In the data rows, the value 128 means zero.
Some points, one per row:
126|144| 86|140|109|113|176|120|139|164|141|147
134|114|134|113|140|114|135|152|125|119|122|110
150| 92|177| 77|151|115|140|126| 82|103|101|101
105|141| 93|161|121|109|188|112|161|155|149|117
114|122|128|120|117|129|138|139|140|117|136|139
148|118|169|116|127|114|103| 95|111| 89|141|112
133|135|161|104|149|157| 54|146|109|126|129|152
136|109|158|111|138|105|150|112|114|102|123|116
128|136| 98|146|118|122|101| 92| 98|155|137|106
126|147|164|117|142|131| 86|103|123|113|134|130
156|118|136| 94|132| 97|102|104| 66|171|132| 88
121|168| 86|170|104|126|107| 97|120|177|140|148
144|127|116|102|124|120|110|119|113|143|139|116
134|129|119|139|112|148| 99|148|155|144|116|162
131| 96|105|127|107| 83|212|107|154|122|140| 78
137|132|108|143|121|142|122|135|141|161|131|145
118|146|137|119|131|122|125|145|133|107|137|132
115|165| 60|156|115|125|102|122|130|211|149|138
116|131|156|141|130|174| 84|147|132|101|113|162
118|111|122|143|116|127|190|145|180| 99|124|125
125|141|124|136|119| 93|143| 98|138|133|142|126
113|141|102|117|115|112|134|106| 96|142|134| 93
127|160| 46|181| 81| 85|179| 68|146|183|169| 98
Here are 16 more points, each followed by its number:
171|132|157| 72|125|113| 48| 84| 49|177|135| 89 0
134|122|103|133|127|115|161|138|141|152|136|129 1
156|112|164| 94|128| 89|152|117| 96|122|122|106 2
114|127|153|134|151|177|124|177|166|109|110|172 3
156| 92|157| 84|136|116|147|155|100|111|112| 98 4
122|136|117|148|115|141|114|145|137|124|125|145 5
139|109|121|117|115|106|107|108|118|146|149|108 6
126|153|144|133|156|145|101|125|134|137|135|135 7
124| 90|151| 67|124| 97|198|111|100| 87|130| 74 8
150| 99|157| 90|132|114|121|119|115|124|120| 95 9
131| 92|141|104|100|116|175|131|127| 87|127|105 10
133| 75|158|120|122|141|196|164|160| 39|105|132 11
131|117|148|132|127|118|165|142|139|117|121|157 12
151|102|195| 78|162|145| 96|149| 89|103| 95|127 13
135|122|148|109|135|142|149|150|136|108|112|134 14
133|112|162|126|148|143|137|138|152| 91|100|126 15
Which of these numbered points is nearest to each point below, ignoring the 3 directions in which the first points spread most? Its number follows each.
131| 98|148|113|108|131|171|127|141| 91|121|124 > 10
156|126|134|104|136|110|109| 90|100|136|118| 88 > 15
122|108|136|108|119|143|155|120|137| 93|134|133 > 8
142|114|179| 93|163|154| 99|154|119|114|112|132 > 3
134|115|125|119|138|119|134|151|135|128|124|107 > 1
124|138|145|129|148|131|139|140|118|115|110|130 > 3
124|152|106|141|118|140|114|125|145|161|133|165 > 2
132|127|139|137|137|124|163|134|145|116|113|128 > 15
Now 16 new points, numbered from 0 again:
132|145|151|115|145|132|112|121|123|142|134|129 0
134|123|153|104|142|136| 98|126|102|123|126|115 1
115|127| 99|158|127|151|158|156|167|117|128|159 2
149|115|102|103|115|104|144|130| 95|162|124| 96 3
134|114|122|111|111|107|120|105|102|147|141|115 4
118|134|139|128|134|151| 98|137|135|111|135|151 5
132|142|139|126|121|130| 82|113|124|143|141|154 6
126|108|126|110|140|128|142|131|119|117|128|118 7
125|155|118|148|127|116|108|117|148|147|137|154 8
133|137|157|127|144|127| 91|123|135|129|133|157 9
106|132|124|134|146|127|171|130|118|116|124|110 10
117|125|118|142|103|133|154|117|147|113|124|134 11
139|105|173| 93|119|111|168|124|118| 74|118|115 12
117|148|120|163|143|151|123|155|144|137|113|168 13
134|116|141|112|133|148|123|153|143|108|123|150 14
134|131|145|138|143|148|101|120|133|114|126|145 15
The same question for these:
109|159|126|118|149|133|117|128|103|128|126|107 > 10
130|184|102|162|132|121| 96|134| 99|200|109|151 > 13
132|109|127|129| 99|101|149|109|127|111|145|113 > 4
 81|141|150|146|162|171|136|176|161| 87|115|173 > 10
124| 93|143|125|130|145|150|147|146| 93|105|135 > 2
133|145|136|141|142|134| 83|149|115|155|108|150 > 13
144|126|149|121|134|117|124|138|138|100|125|131 > 8
122|119|149|134|117|150|148|145|152| 98|120|154 > 12
